In the rows, zero is written as 128.
The rows below fall into families. The same turns and mirrors carry the whole set onto itself and the rows of a family onto each other. For each named row, which other rows are in its family? Write them in the order they are listed.
These 18 rows form 3 families of 6 rows each.
H: [107 152 105 133 155 105 104 133 156 106 143 125 142 129]
N: [123 131 106 128 130 133 115 162 128 163 152 128 148 157]
G: [137  88 157 150 106 138 113 122 154 140 115 134 144 117]
M: [137 113 141 130 112 142 113 132 109 124 120 106  94 108]
S: [146 150 107 141 118 130 147 137 130  98 131 140 165 153]
Q: [105 154 114 121 150 108 112 124 164 100 141 132 132 136]
F: [134  96 143 119 124 110 139  93 112 139 140 147 125 107]
E: [142 144 106 133 122 126 152 132 140  90 135 133 159 161]
X: [127  94 151 128 118  99 139  96 115 134 141 141 131 117]
W: [126 149 100 140 131 121 125 149 135 162 141 127 144 165]
U: [124 104 130 136 117 105 130  95 102 128 141 156 140 105]
V: [131 135 150 116 116 151 110 124 113 128 116 111  97 119]
P: [123 140  96 145 137 117 125 144 134 161 150 112 141 160]
D: [143  84 144 163 114 144 123 120 165 136 130 124 132 130]
Z: [142  92 140 148  99 139 114 122 161 140 106 135 128 115]
J: [141 114 140 121 123 149 114 133 103 122 132 114 104 102]
K: [154 138  96 123 122 124 155 127 145 100 116 136 156 149]
A: [108 146 125 135 149  86 113 134 153 104 142 120 127 129]

Same family as S: Q, X, P, Z, J
Same family as A: N, U, V, D, K

The rows below fall into families. The same turns and mirrors carry the whole set onto itself and the rows of a family onto each other. For each named row, which other rows are in its family? Write them in the order they are listed.
These 40 rows form 5 families of 8 rows each.
davas: [104 105 146  95  85 162 134 142 136 130 137 107 158 160 113 123 108  99
 130]
teti: [129 154 150 112  92 200 138 143 166 116 167  91 166 173 142 116 152  97
 108]
Gela: [109 138 159  97 100 184 145 129 167 135 178  90 145 186 151 125 141 111
 128]
Bez: [163 135 138 146 114 183 133 166 134 161 157  66 139 131 167 160 128 121
 133]
Bufat: [105 119 151 142  89 151 127 141 149  96 160 103 169 155 119 144 158 135
 149]
bonir: [124 115 152  88  84 169 141 119 143 147 145 127 154 171 117 125 129 105
 146]
Dol: [120 160 179 116  83 186 142 133 154 114 175  68 124 165 156 124 149 116
 130]
pinev: [114 125 120  93  89 140 141 131 150 124 145 120 144 154 112 127 130 106
 127]
kepok: [155 127 150 133 113 200 121 160 131 187 142 115 142 150 156 144 126 110
 132]
laka: [113 145 133 115  82 161 143 178 122 136 132 108 170 176 123 106 154 141
 131]
kom: [133 126 167 106 119 179 162 143 130 149 135  64  97 125 131 151 132 126
 162]
fuzut: [145 128 147 124 112 185 164 138 163 143 137  76 107 116 113 151 140 132
 172]
peto: [115 138 162 120  78 183 150 130 162 114 167  94 141 169 154 134 142 100
 101]
Liv: [130 122 162  91  80 156 108 141 129 140 141 110 159 142 102 130 113 112
 154]
zipe: [124 132 142 116  78 196 137 171 131 109 148 112 153 174 127  90 168 131
 146]
pip: [115 114 132 110  88 160 139 121 135 116 140 104 155 169 105 115 125  90
 160]
dekog: [137 146 141 115 119 171 162 166 141 151 131  65 118 129  98 158 132 115
 168]
nuga: [167 171 151 142 110 189 148 164 137 168 147  78 133 140 138 162 132 100
 141]
Rol: [120 126 147 133 105 190 109 195 143 148 129  63 121 111 134 134 170 112
 149]
bem: [104 131 157 134  75 154 103 142 167 111 168  83 149 141 120 151 160 113
 160]
nebit: [142 124 140 114 121 191 123 183 145 158 120  59 133 118 137 130 159 129
 116]
mito: [120 157 131 109  93 167 147 143 147 129 165 100 140 175 158 113 135 104
 101]
suf: [165 108 148 156  88 179 120 164 110 136 140  81 108 131 135 148 167 111
 150]
vatov: [109 127 133 143  84 166 109 147 153 112 169 117 165 160 135 124 165 114
 166]
pese: [130 133 145 143  95 162 128 127 149 106 173  95 179 178 127 143 156 113
 150]
Tuga: [110 149 132 148  80 143 141 142 150 121 158 106 161 172 136 143 172 130
 143]
Vamag: [151 113 135 159 101 160 136 128 121 148 128  74 109 126 147 151 157 110
 151]
zagug: [106 115 130 121 132 189 106 189 158 159 136  93 139 126 127 131 148 124
 153]
napug: [168 143 147 133 119 202 133 164 140 176 150  77 140 134 150 135 111 119
 147]
misob: [110 150 153 106  87 193 149 153 134 125 122 101 174 166 116  91 153 117
 147]
pigup: [159 118 145 160  96 197 147 141 123 134 145 110  97 155 146 139 168 126
 145]
nulo: [164 124 145 171  97 185 128 137 137 152 134  74 104 143 142 132 170 107
 147]
Sos: [133 123 136 113 101 178 166 154 140 149 110  77 115 104 122 146 143 132
 158]
lefi: [139 151 140 131 130 179 106 181 132 157 118  67 127 128 118 118 158  99
 133]
Nus: [111 110 145 114 122 184 164 143 161 140 142  81  94 145 120 151 156 135
 158]
Zin: [163 140 141 155 116 162 126 142 128 130 135  75 101 135 114 147 174 102
 142]
boga: [111 145 164 131  80 187 138 166 117 120 133 107 169 165 143  95 147 132
 130]
resor: [159 139 170 118 118 185 124 152 137 172 151  87 136 118 152 167 125 113
 137]
Sefub: [139 111 137 124 121 188 106 177 154 162 124  61 129 127 109 120 159 121
 146]
Mogo: [139 142 168 114  61 193 128 172 106 128 138  92 143 170 129  95 141 119
 136]

Same family as bem: Dol, kepok, Liv, zagug, pigup, Nus, Mogo
Same family as lefi: pinev, laka, dekog, nuga, mito, Tuga, Zin
Same family as Gela: bonir, kom, zipe, Rol, suf, vatov, resor

